In the rows, zero is written as 128.
Each path below is one point turned by a fixed rotation once a step. After each direction that follows a path, write how fast that rotation turns it, in degrees per step (0 if it stays still).
Each turn is a multiple of 5 degrees from 10 to 175, or 0.
Each row of a path follows its step; steps can be skipped.
Rotation 1:
step 0: [133 127 131 122 123 137 134 122 120 131 126 118 131 129 133 117 133 119
 135 131 124 117 119 117 135 125 124 124 124 116 127 122 128]
step 1: [145 118 124 122 125 127 133 129 129 131 125 124 138 125 143 129 127 130
 125 125 121 125 136 137 137 128 124 124 139 120 125 135 128]
step 2: [132 116 130 124 127 127 123 134 125 132 128 116 127 134 129 137 124 129
 121 124 120 125 131 126 126 146 132 144 126 129 132 135 135]
step 3: [131 125 135 123 117 127 138 135 123 122 133 139 115 137 129 137 125 117
 126 139 126 127 131 126 132 135 122 134 122 133 122 125 125]
step 4: [139 137 136 126 146 136 139 130 132 128 135 136 129 121 124 136 132 121
 121 137 134 123 126 132 131 131 126 127 132 130 136 125 131]
step 5: [130 132 137 123 129 139 127 134 116 135 122 121 130 124 132 129 132 119
 122 118 137 137 131 128 124 125 132 120 122 136 142 127 126]
step 6: [137 129 117 121 129 125 122 133 126 132 115 134 116 114 127 122 131 124
 131 123 135 135 135 130 131 130 135 133 122 126 122 132 117]
step 7: [120 127 127 128 127 135 132 138 131 125 126 136 125 112 122 118 125 127
 136 131 121 121 129 126 116 132 129 134 127 121 135 141 131]
step 9: [129 129 132 130 133 117 116 132 129 131 136 131 132 123 139 135 142 128
 127 126 128 128 118 123 134 131 128 121 125 109 128 131 128]
step 10: [141 120 131 139 113 127 121 124 136 125 134 125 125 130 131 127 140 122
 125 124 126 132 128 119 119 126 129 129 136 127 139 137 123]
step 11: [140 123 124 137 128 129 121 117 118 126 125 120 129 129 124 123 126 116
 130 144 130 131 125 126 131 130 117 138 123 128 124 135 129]
[133 129 129 128 125 127 131 126 127 131 130 124 132 133 129 131 126 129
 128 132 128 129 129 127 126 128 129 131 129 124 126 128 129]
35
[127 130 129 126 130 132 129 124 126 130 132 130 132 127 130 130 127 128
 134 129 128 125 127 127 131 128 129 125 128 131 128 129 127]
90
[122 129 128 130 129 126 125 126 122 131 127 122 128 127 129 131 128 126
 127 128 128 130 130 127 129 129 127 131 125 130 127 126 128]
120
[135 130 131 132 130 128 127 126 125 129 127 126 125 127 129 125 128 128
 130 126 130 128 125 128 125 126 126 127 129 129 129 125 126]
65
Rotation 2:
step 0: [132 125 130 124 132 133 131 121 118 130 130 128 131 127 129 124 137 138
 125 123 142 133 128 129 134 128 123 135 144 137 130 124 116]
step 1: [136 122 127 128 130 135 112 128 119 127 124 129 139 124 124 124 116 127
 123 126 130 132 121 124 128 132 125 125 128 132 120 115 121]
step 2: [130 127 132 137 128 139 133 126 126 127 132 121 137 130 133 134 120 118
 132 117 126 117 134 127 133 132 129 128 123 139 123 118 129]
step 3: [128 135 124 128 130 125 133 125 129 130 116 125 131 128 135 120 128 131
 136 115 135 114 127 123 139 123 130 131 134 140 132 131 125]
step 4: [127 130 128 125 134 133 120 128 125 138 118 132 129 124 132 116 128 126
 123 108 126 142 125 125 130 122 128 127 124 132 125 132 127]
step 5: [127 127 138 134 132 142 134 119 126 137 130 126 132 126 127 135 130 129
 132 119 137 140 122 131 123 130 137 133 125 130 124 121 121]
step 6: [131 125 131 135 128 137 132 128 124 132 122 123 140 118 126 124 126 137
 121 132 142 119 122 121 136 139 130 125 136 130 124 129 123]
step 7: [136 125 121 126 132 141 123 132 119 124 128 125 142 124 132 123 130 122
 126 116 130 126 140 123 129 128 117 121 134 130 127 127 130]
step 8: [130 130 122 124 135 134 129 122 130 126 120 134 128 129 128 133 123 121
 146 115 134 127 133 124 130 129 129 130 125 133 127 113 120]
step 9: [119 134 133 133 126 129 129 128 129 134 114 128 127 128 122 124 120 129
 125 113 133 126 123 123 140 140 127 136 121 132 128 125 132]
step 10: [129 135 135 129 126 135 131 124 122 133 126 122 141 131 130 121 138 129
 123 108 133 127 119 131 119 126 128 128 130 125 131 132 135]
[122 129 127 127 128 126 127 126 123 127 129 132 129 131 124 129 127 126
 127 125 127 122 128 129 129 126 128 127 128 128 127 126 128]
55
[127 130 126 132 128 130 133 128 126 132 127 125 128 129 125 130 127 128
 130 132 126 127 130 129 131 131 130 131 124 129 128 128 127]
110
[126 130 129 127 125 130 125 127 133 128 126 127 126 126 123 129 126 129
 124 128 128 130 129 131 125 128 127 131 129 130 128 124 125]
90
[132 129 128 126 126 126 128 129 128 124 126 128 128 131 130 128 122 126
 131 128 127 126 130 127 129 131 123 128 127 131 130 124 130]
60
Rotation 3:
step 0: [126 132 136 122 121 136 123 131 126 118 133 123 139 125 127 129 130 120
 124 131 125 129 124 124 114 135 130 129 132 121 132 132 129]
step 2: [127 131 125 125 130 134 133 125 124 123 132 134 130 116 141 129 125 132
 134 129 125 136 139 121 135 129 127 123 124 128 118 129 130]
step 3: [122 126 120 131 123 131 127 136 124 117 129 134 127 120 131 123 125 122
 130 132 124 129 128 120 135 129 127 130 123 120 138 140 134]
step 4: [125 123 139 132 131 135 128 134 134 125 133 135 128 123 115 126 124 124
 116 124 124 124 127 120 131 127 131 123 129 125 130 132 136]
step 5: [130 129 136 119 123 130 128 130 133 119 138 126 138 127 125 133 132 134
 124 131 130 127 126 120 133 123 131 116 134 136 119 131 129]
step 6: [133 132 126 122 117 133 122 121 132 109 129 124 132 123 131 125 129 127
 131 130 124 134 131 133 130 131 123 129 137 126 127 128 133]
step 7: [126 137 135 126 130 134 131 114 124 122 120 131 126 123 128 125 123 121
 125 133 125 136 130 119 123 133 128 125 127 121 132 129 137]
step 8: [130 125 128 121 132 140 136 128 122 130 128 134 129 123 129 131 131 124
 127 133 127 122 139 111 134 131 134 126 130 124 129 133 123]
step 9: [128 115 120 128 127 131 122 130 138 121 125 133 130 117 127 122 127 129
 131 128 131 126 137 123 138 122 131 118 129 127 126 133 129]
step 10: [131 120 137 139 125 125 128 130 126 113 129 128 134 124 123 127 117 126
 130 132 127 134 129 124 128 125 123 123 127 135 128 135 136]
step 11: [128 128 139 121 123 124 130 127 123 116 129 128 132 128 117 132 129 128
 124 139 125 119 124 121 134 134 126 130 136 127 132 128 134]
[129 128 131 126 128 130 127 130 124 130 127 128 130 131 126 126 128 127
 126 130 127 128 127 128 129 132 126 128 123 122 133 128 131]
95
[132 127 127 129 125 127 127 126 131 127 129 129 130 125 130 128 130 129
 131 128 128 133 127 130 130 128 124 128 122 131 132 128 127]
100
Rotation 4:
step 0: [125 129 126 122 141 125 132 125 130 134 123 137 138 125 129 117 125 126
 123 134 132 132 132 123 135 113 123 131 133 134 145 126 122]
step 1: [126 122 133 139 115 120 119 132 123 131 134 136 133 131 131 128 130 135
 125 135 141 116 130 126 129 133 126 121 121 130 135 115 135]
step 2: [127 134 138 132 133 134 120 137 116 131 143 133 123 127 125 134 131 125
 123 118 119 128 133 119 121 132 126 126 133 120 122 138 129]
step 3: [131 143 136 121 124 130 126 134 137 125 122 117 132 133 135 120 123 122
 125 136 120 131 124 124 134 127 132 129 138 141 125 138 131]
step 4: [129 120 143 123 129 128 141 132 129 117 121 130 121 125 126 126 116 133
 134 133 130 135 125 124 131 134 130 121 116 128 128 115 126]
step 5: [136 125 125 122 137 135 123 117 125 118 135 144 135 125 119 126 127 128
 125 122 129 131 126 127 129 120 117 130 137 122 137 120 135]
step 6: [129 121 126 138 112 134 113 123 126 130 132 132 129 121 136 128 124 136
 129 136 130 121 131 130 129 125 140 134 132 136 132 138 134]
step 7: [126 135 137 136 134 126 133 138 117 141 126 131 126 128 121 133 121 132
 132 131 128 134 138 118 127 130 130 135 125 131 127 135 113]
step 9: [119 115 137 123 115 131 123 135 130 112 136 129 127 124 133 127 132 129
 129 119 122 131 128 123 132 135 134 125 116 127 124 121 134]
step 10: [136 126 134 123 133 138 126 120 130 129 121 136 138 119 125 116 133 125
 124 127 122 140 134 122 129 130 124 130 135 117 121 140 129]
step 11: [134 124 130 132 125 131 126 130 137 137 119 136 125 123 137 119 117 134
 125 140 136 128 124 135 126 124 128 118 137 144 133 126 124]
[125 128 128 127 129 128 128 130 126 125 126 124 130 131 128 130 129 129
 128 125 129 132 127 127 131 132 131 123 132 128 128 129 129]
65
[130 131 125 127 134 128 126 128 128 130 131 129 129 128 129 125 128 125
 126 128 127 132 125 129 122 126 130 127 130 128 130 128 129]
135
[127 131 130 124 129 121 130 126 130 127 128 125 129 126 128 130 124 129
 131 126 125 128 129 127 127 127 127 127 126 131 131 126 127]
85
Rotation 5:
step 0: [134 116 123 122 131 130 135 128 122 133 127 131 130 126 124 134 116 138
 123 130 123 123 128 115 127 147 133 125 131 127 125 142 140]
step 1: [131 134 129 123 117 117 139 122 128 127 121 125 110 138 120 130 125 126
 116 133 110 123 123 126 129 128 125 126 132 124 125 129 123]
step 2: [125 126 133 141 118 125 118 128 147 127 134 122 120 137 141 125 135 127
 117 126 129 134 125 130 133 122 123 134 131 130 137 132 126]
step 3: [125 126 125 130 136 128 117 133 123 137 126 132 141 137 134 129 122 140
 132 135 138 142 121 119 136 124 133 129 137 135 139 127 127]
step 5: [126 131 144 126 131 118 129 125 132 131 125 125 104 119 122 133 135 117
 136 135 124 130 123 137 128 122 123 131 126 130 123 131 129]
step 6: [128 114 126 131 125 128 129 127 133 127 135 121 132 118 132 127 143 132
 126 136 140 138 128 129 132 115 117 130 128 124 130 144 137]
step 7: [132 111 117 132 126 130 131 134 119 130 114 134 145 131 111 124 127 131
 125 135 129 128 123 125 128 130 125 125 132 125 138 128 126]
step 8: [118 124 128 134 115 131 131 128 130 128 112 132 124 132 124 124 117 115
 133 116 118 127 122 121 123 135 118 127 121 126 119 120 126]
step 9: [114 127 141 130 130 130 129 131 134 132 130 119 116 129 134 117 126 119
 131 135 129 124 138 119 133 122 129 143 122 139 127 128 132]
step 10: [134 128 130 131 128 121 137 140 120 130 135 127 139 126 138 126 127 138
 124 133 131 129 138 115 138 126 131 127 133 131 130 139 146]
step 11: [146 127 126 128 123 121 127 134 125 140 123 130 128 130 114 136 120 129
 114 130 118 131 124 127 125 145 132 123 135 128 124 130 132]
[127 123 128 130 129 131 130 129 127 127 127 125 130 123 124 128 128 123
 130 128 129 126 128 128 127 124 125 127 127 128 127 124 131]
35
[127 126 126 127 131 124 123 131 127 126 127 129 132 128 127 130 126 130
 127 130 124 125 126 128 129 130 127 128 125 128 122 128 127]
100
[127 127 128 125 125 127 126 126 129 125 129 128 132 126 132 129 129 125
 127 131 128 130 130 131 133 126 129 130 126 132 131 129 130]
100
[131 130 128 129 124 131 126 129 132 132 126 132 133 126 124 129 126 130
 127 127 133 128 127 128 129 127 129 127 128 131 126 128 127]
90
Rotation 6:
step 0: [125 131 119 135 122 130 137 117 124 129 127 133 122 114 128 122 116 132
 130 127 123 127 125 127 114 136 126 127 127 128 133 132 143]
step 2: [130 126 130 128 127 137 120 127 125 130 137 138 128 112 133 140 131 128
 130 124 129 127 141 127 133 135 139 126 124 128 131 137 138]
step 3: [125 137 137 133 139 125 128 134 127 140 130 126 123 121 123 137 137 123
 122 132 125 122 135 133 140 135 126 118 126 131 131 121 131]
step 4: [116 123 128 132 125 128 123 140 129 131 139 130 134 128 129 133 134 135
 133 131 126 134 130 132 142 119 132 120 133 117 132 118 133]
step 5: [109 135 117 126 124 129 133 134 124 134 126 127 124 129 120 120 126 129
 139 130 116 120 130 136 128 127 123 123 129 129 128 121 138]
step 6: [129 127 117 136 132 131 128 124 133 117 131 127 129 129 119 118 130 128
 140 132 121 140 132 128 125 126 116 128 136 119 127 114 130]
step 7: [129 133 116 130 126 136 124 121 120 117 130 137 122 127 130 122 123 123
 136 126 131 129 137 136 116 132 136 130 132 126 130 130 142]
step 8: [140 136 128 137 143 123 127 121 128 125 129 127 121 126 121 131 130 127
 116 130 128 130 134 126 116 137 125 123 132 131 135 124 140]
step 9: [136 121 128 129 124 124 122 131 121 123 142 135 126 125 134 140 135 136
 119 118 134 134 128 129 131 134 133 124 129 123 134 127 142]
step 10: [124 131 124 130 130 124 137 131 122 137 131 130 120 122 120 136 128 138
 121 120 124 119 134 127 140 130 125 120 122 139 132 131 138]
step 11: [125 121 126 137 128 127 133 131 128 127 140 127 131 114 128 124 133 137
 131 131 129 134 126 129 147 130 118 119 128 127 127 118 125]
[124 128 131 127 128 127 129 130 128 126 129 130 131 125 128 132 126 126
 125 131 127 130 129 127 134 130 128 128 128 132 124 129 129]
45
[126 124 129 127 130 129 127 126 130 127 130 125 133 127 130 127 126 130
 128 128 128 129 132 124 129 129 127 129 132 128 135 127 127]
155
[128 128 129 129 127 127 128 128 130 123 120 129 129 125 128 127 126 127
 133 128 131 128 128 126 126 129 126 128 130 127 127 129 131]
55
[125 126 126 129 132 124 126 132 129 127 127 127 123 128 132 128 129 130
 131 127 126 126 125 128 133 126 126 126 128 128 129 130 127]
55
Rotation 7:
step 0: [118 129 118 126 123 125 122 130 118 131 141 125 120 126 133 133 127 121
 132 131 125 134 140 128 130 133 123 128 111 131 124 126 133]
step 1: [130 132 128 134 138 136 123 134 121 119 118 118 124 126 132 136 119 135
 127 128 125 129 125 120 121 119 128 123 124 135 131 115 127]
step 2: [126 135 118 129 134 127 132 128 117 129 128 133 124 120 127 139 122 128
 124 123 128 129 124 123 134 138 138 131 128 122 131 139 143]
step 3: [123 125 122 126 122 128 124 128 118 125 132 121 123 132 138 131 123 116
 127 126 122 137 136 128 137 131 117 130 113 126 125 120 128]
step 4: [136 132 129 134 134 140 122 138 118 129 122 115 123 121 132 133 118 132
 126 123 128 123 124 126 125 116 132 124 132 129 132 124 132]
step 5: [123 138 119 130 128 126 137 125 114 126 133 131 125 126 130 143 121 127
 124 122 134 128 123 134 132 141 131 131 128 120 130 138 130]
step 6: [127 130 126 131 127 137 120 123 119 128 129 121 125 135 132 126 122 116
 118 130 128 135 138 129 138 123 117 130 118 123 129 118 127]
step 7: [137 133 128 133 128 133 124 139 118 130 124 114 130 126 134 131 118 127
 126 122 134 126 123 127 116 122 139 125 136 120 132 129 130]
step 8: [118 139 124 131 123 125 142 127 124 133 126 128 127 127 128 137 118 125
 120 127 131 128 126 140 138 135 126 135 122 120 127 138 124]
step 10: [132 137 126 135 125 130 129 136 124 132 128 119 131 124 131 129 115 128
 122 130 133 124 129 131 105 130 137 122 132 122 130 134 129]
step 11: [115 143 125 132 126 120 136 123 128 130 123 127 131 131 122 134 120 128
 124 132 136 133 128 133 138 128 131 135 117 122 128 129 122]
[126 130 127 124 127 127 128 125 125 128 129 127 127 129 127 128 128 126
 132 131 124 125 125 132 124 131 128 127 124 126 127 132 128]
135
[129 128 128 134 129 126 127 126 129 130 125 128 128 130 128 131 126 131
 129 131 127 130 124 132 131 131 131 129 130 130 131 129 129]
120
[127 129 129 129 131 131 130 129 130 129 124 130 129 130 132 128 130 126
 129 125 127 125 128 129 126 128 131 121 129 126 128 127 132]
130
[130 129 131 128 125 131 129 128 125 130 128 126 129 132 129 128 128 125
 124 128 132 127 127 133 129 127 127 129 132 123 129 129 125]
20
Rotation 8:
step 0: [142 128 125 131 130 124 132 129 124 133 119 127 119 120 138 119 130 125
 127 144 138 118 134 127 137 124 127 131 136 123 119 139 119]
step 1: [134 129 139 132 126 121 123 136 122 127 132 127 119 118 132 141 118 122
 134 136 128 146 135 124 130 129 114 140 128 128 123 129 132]
step 2: [140 118 133 122 128 128 127 128 133 126 129 122 120 121 133 130 145 136
 132 125 120 125 121 112 129 114 125 135 135 135 131 134 134]
step 3: [127 121 131 122 124 115 129 120 113 126 127 125 125 134 109 119 131 133
 134 122 127 136 131 133 118 127 117 138 130 132 130 129 137]
step 4: [115 111 137 120 114 122 132 133 129 128 135 125 129 134 126 127 127 129
 113 126 118 123 129 127 128 119 133 114 131 135 130 134 131]
step 5: [123 117 125 137 130 123 146 126 121 124 114 112 135 137 128 123 125 127
 125 131 135 122 126 131 129 131 116 121 129 120 130 133 121]
step 6: [131 129 125 121 116 132 139 145 129 132 122 130 127 134 137 135 121 122
 127 133 133 147 128 134 133 131 125 114 125 129 127 131 132]
step 7: [133 119 124 125 129 145 132 122 134 124 129 118 128 122 142 136 125 132
 131 115 138 133 113 121 126 133 118 130 129 127 131 127 122]
step 8: [133 126 112 123 124 127 115 128 127 136 126 134 122 127 124 126 136 134
 142 123 144 140 126 130 116 126 131 118 128 124 134 126 134]
step 10: [120 125 120 136 138 116 119 127 118 129 123 124 128 121 128 133 124 125
 130 138 134 118 133 116 119 122 134 115 137 120 126 131 122]
step 11: [128 138 127 127 135 117 131 141 132 137 122 124 114 133 139 122 119 120
 127 140 127 125 126 127 129 131 122 134 139 136 116 129 135]
[126 126 130 128 130 127 128 125 128 129 125 128 122 129 127 128 128 128
 131 125 129 130 128 125 132 130 128 124 125 132 125 129 124]
0
[125 130 128 128 128 126 130 125 129 124 130 130 125 133 126 130 128 129
 124 129 131 126 127 128 124 123 129 127 127 126 124 129 128]
65
[127 128 126 129 125 133 125 129 132 127 130 131 129 127 129 127 129 129
 130 129 134 128 132 129 128 128 125 127 128 127 126 128 122]
40
[128 126 128 129 127 125 128 127 127 129 130 129 130 131 127 125 127 129
 131 125 127 125 133 128 123 127 131 127 131 133 132 126 125]
65
Rotation 9:
step 0: [131 132 119 121 137 137 128 132 134 115 128 135 129 128 120 131 143 131
 123 117 132 127 128 118 117 119 124 131 120 128 129 124 123]
step 1: [139 133 136 143 130 124 127 126 133 118 117 134 129 130 126 131 137 122
 120 125 129 131 124 119 126 137 141 122 129 134 125 121 133]
step 2: [133 124 129 119 130 137 123 131 128 120 117 123 126 135 128 129 140 123
 124 134 126 142 126 124 126 120 121 110 128 129 125 132 123]
step 3: [129 134 134 135 137 132 118 134 131 121 115 130 113 141 128 128 126 121
 122 132 133 126 117 139 129 127 129 135 126 127 121 122 126]
step 4: [136 122 124 129 133 141 131 142 123 125 130 126 114 129 132 139 132 125
 133 129 115 133 121 133 127 130 137 122 138 125 132 131 126]
step 5: [135 120 126 136 143 136 126 138 133 126 131 142 127 135 128 134 126 125
 123 128 128 124 138 133 120 123 118 137 128 133 124 129 118]
step 6: [139 127 140 131 140 122 128 138 129 122 130 130 135 134 124 129 129 119
 126 125 119 124 128 131 127 145 131 124 136 127 141 134 131]
step 8: [134 137 136 128 133 127 128 133 136 119 123 127 116 124 114 125 121 129
 117 121 129 121 127 132 132 133 127 126 123 117 138 120 120]
step 9: [130 129 126 126 129 130 143 129 132 120 129 132 114 130 125 140 131 127
 123 124 115 137 136 119 129 127 128 123 126 119 125 123 140]
step 10: [131 129 129 137 133 138 126 129 132 119 121 133 126 133 115 122 125 135
 121 116 132 139 142 129 120 125 131 128 118 129 127 135 127]
step 11: [126 136 132 128 128 133 136 135 127 113 130 130 128 148 120 130 130 120
 128 128 129 126 121 120 127 133 136 120 124 133 128 133 138]
[126 130 126 131 125 131 127 130 128 131 128 125 126 135 131 127 130 127
 127 127 129 131 126 130 129 128 130 126 130 132 124 129 126]
40
[129 125 126 130 125 127 132 126 126 126 126 127 127 129 130 128 127 127
 126 128 124 124 124 128 130 134 130 126 129 129 129 127 133]
145
[130 130 134 136 127 128 125 129 130 128 127 126 127 125 125 124 125 130
 130 128 129 128 127 129 127 130 131 128 129 129 130 127 128]
155
